(in the rows, 128 means zero)
Each path below is one point turned by a fixed rotation once a step. After each direction that follows a path, write how fast that rotation turns it, in degrees per step (0 if it stays still).
Each turn is a multiple of 5 degrees from 10 to 175, or 0.
Each row of a path follows its step; steps can be skipped.
Path 1:
step 4: [129 133 138 138 136 138 127 124 138 126 123 129 136 125 134 133 141 106
 129 133 116 121 115 139 138 128 129 117 132 142 125 120 121 139 124 116
 128 129 146]
step 5: [137 134 129 136 126 127 123 125 141 109 126 138 130 132 128 141 121 110
 138 140 127 125 126 142 129 113 138 133 131 140 120 139 118 145 138 130
 131 132 130]
step 6: [123 130 121 137 140 140 133 120 144 113 131 122 117 118 124 140 124 121
 121 126 125 129 107 139 134 122 141 143 134 134 128 135 138 136 128 130
 128 126 136]
step 8: [140 132 128 140 134 125 132 127 145 133 134 121 116 123 126 143 136 120
 111 117 130 135 125 126 127 135 126 137 124 132 148 144 113 126 124 131
 118 126 135]
step 10: [139 133 130 128 133 135 128 131 138 121 136 135 119 130 122 140 134 106
 133 137 124 130 133 127 136 112 125 135 119 131 129 128 107 109 129 135
 128 141 135]
step 11: [119 119 131 122 145 130 137 122 132 118 137 146 126 106 122 136 130 114
 125 131 126 130 125 124 136 108 134 135 143 136 129 123 127 120 132 136
 125 130 128]
step 14: [135 139 133 127 133 136 118 119 136 125 130 122 125 120 136 124 154 120
 117 131 118 121 132 118 130 127 127 130 131 137 123 129 129 137 108 111
 118 133 135]
step 15: [145 132 139 128 124 130 108 120 128 118 126 128 128 125 138 136 132 115
 128 139 132 132 144 127 131 117 127 134 133 139 129 143 126 134 125 130
 122 152 127]
step 17: [129 117 119 138 118 135 120 131 139 123 130 129 125 119 134 136 148 133
 150 138 138 133 121 122 131 118 129 137 137 139 131 134 136 123 137 134
 119 137 116]
step 19: [134 119 138 133 130 126 123 133 135 126 121 126 135 121 135 132 156 121
 134 126 129 129 124 121 139 133 119 120 142 149 137 117 125 131 132 116
 120 118 134]
step 21: [127 129 135 126 145 136 128 124 131 117 127 131 131 119 131 144 130 114
 129 135 122 131 113 138 142 125 132 126 151 135 121 124 130 140 141 122
 134 136 137]
Directions:
[133 126 122 125 127 129 129 127 127 125 130 131 131 126 135 129 129 128
 128 127 121 125 126 127 129 132 129 126 125 130 129 125 131 127 128 129
 128 127 128] : 145
[127 131 129 127 130 127 129 125 128 132 126 131 128 126 125 124 128 125
 127 131 124 122 130 127 130 130 133 128 131 127 127 123 126 133 131 128
 132 129 126] : 40
[128 122 129 127 125 126 130 128 127 123 125 121 129 128 127 125 133 127
 131 129 129 128 129 128 127 133 129 125 132 125 125 129 128 129 128 131
 127 132 129] : 20
[122 131 132 127 127 128 130 126 129 129 130 130 129 126 128 126 133 128
 130 127 126 132 126 128 130 127 130 125 128 126 129 126 136 128 128 122
 126 126 132] : 145
[128 125 127 127 126 132 129 129 127 130 129 133 126 127 126 126 128 124
 125 128 126 127 135 124 129 127 127 131 131 125 126 132 130 124 123 127
 124 128 127] : 20
[131 126 132 126 124 134 127 135 127 132 123 127 129 125 128 132 128 127
 129 128 127 128 127 132 127 128 127 130 127 128 128 127 132 132 131 124
 128 126 125] : 20
Path 2:
step 2: [133 118 139 129 129 116 126 124 117 107 126 121 132 133 120 121 118 128
 114 129 136 142 125 130 139 124 131 124 138 130 115 150 127 137 123 133
 128 122 138]
step 3: [126 128 124 144 118 119 130 121 128 130 132 130 119 140 125 116 133 134
 119 132 130 116 129 112 130 104 133 113 127 128 130 138 140 119 125 119
 128 135 136]
step 7: [124 130 126 136 135 120 130 123 110 120 124 129 130 130 111 129 120 131
 103 136 122 119 131 119 121 131 135 133 138 142 130 135 128 134 118 114
 120 119 123]
step 8: [121 129 130 135 126 138 136 132 123 122 127 129 132 119 129 124 104 127
 125 125 130 131 137 124 140 122 141 111 127 127 114 138 146 117 124 116
 125 133 139]
step 10: [126 115 127 136 127 121 114 120 129 121 133 121 127 142 123 118 122 128
 123 125 149 139 123 121 132 114 137 120 127 145 128 140 139 127 124 117
 120 124 129]
step 12: [133 117 128 141 126 136 116 140 125 131 134 126 131 139 112 122 119 135
 121 122 116 126 114 118 124 137 136 113 121 127 128 132 128 136 114 112
 127 128 121]
step 14: [121 133 136 138 124 125 137 120 121 141 134 134 131 134 115 116 126 138
 106 138 126 126 123 129 131 132 127 132 132 130 119 141 132 119 117 109
 127 138 134]
step 15: [125 130 126 136 139 125 132 132 122 107 136 128 122 127 130 127 112 112
 110 126 123 124 135 125 135 121 133 117 125 135 122 138 140 137 112 123
 123 117 124]
step 16: [131 122 126 139 130 115 134 133 115 122 118 134 136 131 125 125 121 145
 123 128 131 132 130 121 126 121 136 111 129 130 121 127 138 126 131 122
 118 149 148]
step 19: [130 126 126 143 118 146 136 119 123 140 132 128 129 136 121 120 127 134
 128 126 122 119 141 114 132 127 146 112 127 124 131 140 135 138 120 115
 126 130 130]
step 20: [131 119 124 134 121 123 123 132 122 112 125 120 130 129 106 124 110 131
 111 132 111 139 132 130 134 137 125 125 123 123 122 134 115 132 121 117
 130 125 134]
Directions:
[130 132 123 128 127 127 131 132 130 126 128 125 132 129 130 125 123 124
 132 126 128 130 133 133 131 125 127 131 127 128 128 130 127 131 126 129
 131 126 128] : 160
[126 135 126 131 129 133 129 130 127 123 129 132 128 126 126 130 127 126
 131 124 124 130 127 121 129 129 131 127 126 129 129 125 126 129 127 129
 126 131 130] : 95
[128 124 130 125 123 125 125 133 133 128 127 124 131 121 129 128 125 130
 128 125 126 128 129 125 125 129 130 131 125 127 126 125 130 127 126 128
 127 132 129] : 90
[131 125 125 129 124 127 125 131 131 127 125 134 126 131 132 128 132 126
 131 129 129 130 125 128 129 123 128 128 129 129 128 127 128 131 126 128
 123 132 125] : 55
[128 127 128 129 125 124 128 128 122 129 128 127 129 125 128 132 130 125
 132 124 130 127 127 127 134 129 131 130 131 127 130 130 134 128 134 127
 127 128 131] : 135
[126 131 132 128 129 125 129 128 130 127 123 127 130 130 130 128 123 129
 130 134 133 128 128 124 131 130 132 125 126 130 127 127 127 130 133 131
 127 126 124] : 135
Path 3:
step 0: [135 124 120 110 130 141 137 131 130 135 123 124 129 121 130 122 117 127
 117 131 120 135 127 125 112 130 110 132 119 124 128 123 138 128 122 118
 129 125 116]
step 1: [120 136 134 145 135 134 121 120 131 129 129 126 117 122 126 127 129 128
 128 136 116 116 122 139 112 125 127 129 134 127 131 122 136 128 117 115
 129 147 125]
step 2: [136 135 125 131 135 124 141 128 133 134 143 130 130 121 137 106 125 116
 128 117 123 129 119 117 121 121 132 119 132 133 121 119 123 126 129 130
 137 133 119]
step 3: [126 127 132 119 123 132 138 135 116 129 141 121 125 135 120 133 117 113
 123 137 122 134 125 125 122 129 112 120 126 126 134 127 133 123 130 128
 118 149 121]
step 4: [122 122 134 127 123 128 118 131 134 134 138 126 131 124 127 132 131 120
 136 129 118 119 127 130 113 112 139 120 125 129 137 108 119 123 115 119
 125 130 136]
step 5: [134 130 128 122 137 133 139 129 123 135 144 137 148 126 128 118 134 131
 130 135 134 132 130 133 117 139 127 122 130 135 116 113 123 133 130 135
 123 137 132]
step 11: [125 124 147 135 130 134 133 114 128 121 136 137 124 119 122 124 129 127
 132 130 125 136 122 132 121 134 127 115 129 130 131 101 121 128 122 125
 130 135 125]
step 12: [131 127 128 118 139 115 139 132 122 149 143 132 143 124 127 130 120 128
 127 126 113 126 131 131 125 127 120 125 136 137 128 128 119 129 123 120
 131 131 117]
step 13: [129 123 124 121 126 154 129 132 131 128 135 122 128 129 132 124 117 118
 126 135 122 127 127 133 107 129 113 134 118 124 128 122 126 131 122 117
 121 124 128]
step 14: [125 140 125 149 139 129 122 127 129 129 137 124 135 121 129 134 135 125
 136 128 123 118 123 135 122 126 131 127 132 129 117 110 133 131 116 122
 126 145 122]
step 17: [128 125 132 129 136 120 119 126 129 131 133 131 132 121 125 119 145 131
 126 135 123 121 131 127 116 117 139 117 131 131 131 110 125 111 121 121
 127 131 141]
Directions:
[127 125 123 122 128 128 129 130 131 129 126 124 127 126 128 133 125 125
 126 132 124 128 125 127 129 131 127 126 126 131 132 134 126 128 126 130
 128 129 127] : 115
[126 132 126 133 127 127 129 132 131 126 127 128 126 127 129 124 128 125
 128 126 130 126 120 126 129 127 127 128 127 132 127 131 135 127 129 126
 123 129 126] : 55
[130 128 130 127 126 124 130 128 130 128 132 131 127 128 133 128 129 126
 126 131 124 126 127 130 128 128 126 129 133 127 125 130 125 133 134 132
 127 125 126] : 110
[132 132 127 126 126 125 133 131 123 131 128 130 129 134 129 129 125 129
 130 129 128 128 130 126 131 127 123 129 126 127 134 127 131 127 129 126
 130 126 124] : 115
[129 119 132 135 127 129 128 128 126 126 125 128 130 128 131 129 125 129
 129 130 127 125 129 126 129 132 124 128 128 127 130 126 131 128 127 132
 127 131 127] : 140
[123 127 132 124 122 125 129 129 128 129 131 131 128 126 126 129 130 131
 127 126 131 126 126 125 129 127 125 122 126 130 129 126 127 126 130 130
 126 129 134] : 55
